A single turn carries every row of the set below to another of its rows. Some are shown first; where does it send the rows asked next?
vig: [-11.8 -16.7  -1.4   1.8   0.1  -4.5  -2.6 -27.3  25.5  -2.7  -9.7 -25.9
   3.1]
lek: [ -9.5   0.7 -14.5 -18.2 -15.5 -25.9 -10.3 -16.0  20.6  -1.1  -5.1 -11.0
  23.2]
dusos: [  6.6  -2.0  -5.9   0.6   6.8  -0.6 -23.5 -13.5   3.7  -6.5  -9.2  -9.7
   4.3]
vud: [ -2.0  -5.7 -12.9  -9.6 -10.4 -26.0  -1.6 -17.0   5.6  12.3 -10.9 -29.5
   1.5]
fil: [-12.9 -12.5   7.5 -14.8 -12.5  -8.7   0.2 -13.1  22.2 -10.5  -4.7 -14.6
  -5.4]
zon: [-17.7  -5.0  10.2 -16.4  -1.3  -3.0  -4.3  -6.4  13.9  -3.7  -2.1  -4.2
  -3.5]
roga: [ -2.9  -0.6  -5.7   3.9  10.3 -10.2  -9.2 -25.3  15.3 -23.5 -18.5 -23.6
   8.0]
zibu: [-14.3   1.7 -14.8  -9.6  -0.5 -16.6  -6.7  -1.3  13.6   1.7   0.6  -0.8
  23.5]
taba: [  3.3  -3.6  -9.2  -1.1  15.0 -22.4  -3.0 -11.1  25.3  -8.4 -16.2 -18.9
  -3.3]
Sados: [ -2.4   4.0 -23.8  -6.1  -8.6 -34.0  -5.1 -17.3  10.6   3.7 -11.2 -14.8
   6.2]
rire: [ 10.5   1.3  -4.0 -12.9  21.1  -2.8   2.3  -9.3  18.8  -3.6 -13.2 -15.9
   8.5]
dit: [ -2.7   6.5   2.4 -18.4  14.1 -20.3 -16.5 -12.4  13.9   4.1 -19.4 -21.1
  -3.5]
Vuf: [  7.4  -3.4  -7.3  -3.0  -8.9  -9.0 -24.2 -16.3   9.1 -14.2 -14.6 -22.8
   1.9]
Vulas: [-12.9   1.5  -4.4 -11.6  -4.1 -15.9 -18.6 -37.9  25.9  -2.7 -14.4 -14.3
   8.0]
naza: [-10.0  11.7  -6.7 -15.6  -3.0 -16.0  14.8  -2.1   9.6 -10.8 -14.9 -17.7
  20.0]
fus: [ -9.4   7.6   4.5  -8.3  14.1  -5.4 -19.0 -21.2   2.9 -11.3 -19.4 -23.4
   7.8]
nat: [ -9.9   2.2   0.5  -2.1   7.3  -8.3 -12.9 -14.6   7.2 -20.7 -20.8 -31.7
   5.2]
ziki: [-24.7  -5.0  -2.9   4.6   7.8  -2.1  -6.8  -2.2  14.2  -5.9  -9.0 -17.9
   3.0]
Zal: [  5.3  11.5  -6.2 -24.3   1.7 -17.6  -7.9  -8.3  20.3 -13.0 -22.6 -25.6
   7.7]
Gar: [  0.9   5.2  -0.8 -20.9   2.9 -10.8  14.9 -26.0  12.8   2.7 -11.8 -14.6
  22.4]
lel: [ -4.5  -4.8 -10.7  -5.2   4.7 -16.4   0.3  -9.9  -1.4  19.6  -5.5 -18.8
   2.8]
vod: [-26.2  12.9  -5.9  -8.9   3.5 -13.1 -22.7 -13.0  15.2  -5.6 -13.7  -6.2
   8.2]
kigum: [-14.1   2.6   2.4 -16.4  -0.4 -10.4  -8.7 -16.3  20.4  -8.1  -2.3   8.9
   1.0]
Bur: [-13.6  -4.3 -25.6 -10.5  -7.5  -3.1  11.4 -23.7   6.7   4.5  -9.2  -6.6
   3.6]
Letiz: [  6.3  -6.2  -0.9  -4.1  -1.4  -0.6 -23.4 -14.0   2.9  -5.2 -11.8 -22.6
   1.1]
rapor: [-10.8 -13.2  -4.7  -8.7   0.7  -6.2   1.6  -3.4  11.2  10.9   2.8 -15.0
  19.6]
Mebo: [ -2.6   4.8  -1.4  -2.7  17.2  -7.5 -14.9 -31.8  10.9 -13.8 -17.0 -15.4
  10.6]
laz: [-14.9  12.6  -3.7 -15.8 -14.8 -11.5   6.4 -22.4   9.7   2.5 -13.7 -15.8
  26.0]
zisa: [ -5.6 -14.1  -4.6 -17.3 -14.3 -15.6  -2.0 -18.3  18.4   8.2  -2.7 -25.0
  19.1]
rur: [ -9.2  -5.0  -0.2 -14.9 -11.7 -16.2  -4.0 -23.3  28.9 -14.7  -5.1  -1.9
  -0.9]
nik: [  5.3   0.1  -3.0 -10.1  20.4 -19.2  -9.6 -22.3  21.6   3.1 -15.4 -13.6
  -1.0]
sil: [-18.3  13.3  -8.3  -8.0 -11.6 -10.9  10.1 -10.3   9.1  -3.8 -12.2 -12.5
  25.4]
Dinif: [ -8.2   0.1 -11.4 -15.9 -20.6  -1.3 -12.8 -29.7  11.1  -7.8 -10.7 -19.4
  -4.7]
rabe: [-19.5   3.7 -22.4 -19.8 -15.3  -7.4   3.1 -18.1   1.6   3.9 -14.2 -12.1
   2.3]
sizis: [-10.0   3.6  -2.6 -10.0  -9.3  -5.4  13.9 -26.3  11.9   5.8  -9.8 -16.2
  25.5]
tadir: [ -7.7  -8.3  -6.8  -8.3  -6.9  11.6  -4.9 -23.9   5.9   0.4  -4.1 -16.8
  -5.6]
nabos: [-18.4  -0.1 -27.3 -11.1 -12.7  -6.7   9.2 -14.3   5.2  -1.3 -12.0  -9.7
   2.5]
Vonaz: [ -1.8   1.6  -7.3  -8.9   3.9 -10.7  22.5 -12.9  14.9  -7.1 -10.1 -14.4
  21.1]
Puz: [-12.7   9.7 -20.9  -9.0 -14.1  -4.7 -14.4 -19.1  11.1 -16.0  -9.2  -4.0
  -1.6]
zif: [-14.5  -0.4 -20.4 -19.2 -10.1  -3.7   5.2 -27.3   3.2   9.9 -11.4  -9.4
   3.5]
fod: [ -5.0   2.6  -4.1  -9.2   9.4 -23.7 -10.0  -1.0  17.6  -7.6 -20.2 -26.5
  -5.8]
depub: [ -7.5  15.1  -0.1 -27.6  -4.1 -16.0   7.1 -15.1   7.5  -0.8 -16.4 -17.7
  21.5]
gam: [-13.7   3.9  -7.3  -2.2  -5.9  -4.8  17.5 -14.4  11.1  -0.4  -8.4 -13.0
  25.2]
zode: [  5.6  10.1 -12.6 -11.9  13.1 -13.1  -1.5  -1.4  21.2 -16.3 -17.4 -13.5
   9.3]
Mozin: [ -4.6   5.0 -21.4  -1.8   6.4 -24.5  -3.2 -10.2   3.5  10.8  -5.8  -4.2
   7.2]
fegig: [  7.6   0.8 -12.4   1.6  -0.8  -9.0 -24.8 -15.6   9.9 -15.6 -12.0  -9.8
   4.8]
sidin: [ 10.1   2.8   2.5 -25.2   9.4  -6.9  -3.8 -16.0  17.3  -0.1 -18.4 -27.6
   6.8]
dizem: [-12.3   1.5 -16.4  -1.1   0.0   8.4  -6.3 -13.5   5.8  -7.8  -2.9  -1.4
  -2.7]

zon moves to kigum
Vonaz moves to naza
zisa moves to rapor
Now find these:
laz moves to sizis
ziki moves to vod
Vuf moves to Letiz
Sados moves to vud
Bur moves to nabos
sidin moves to rire
nik moves to taba
dizem moves to Puz
roga moves to nat

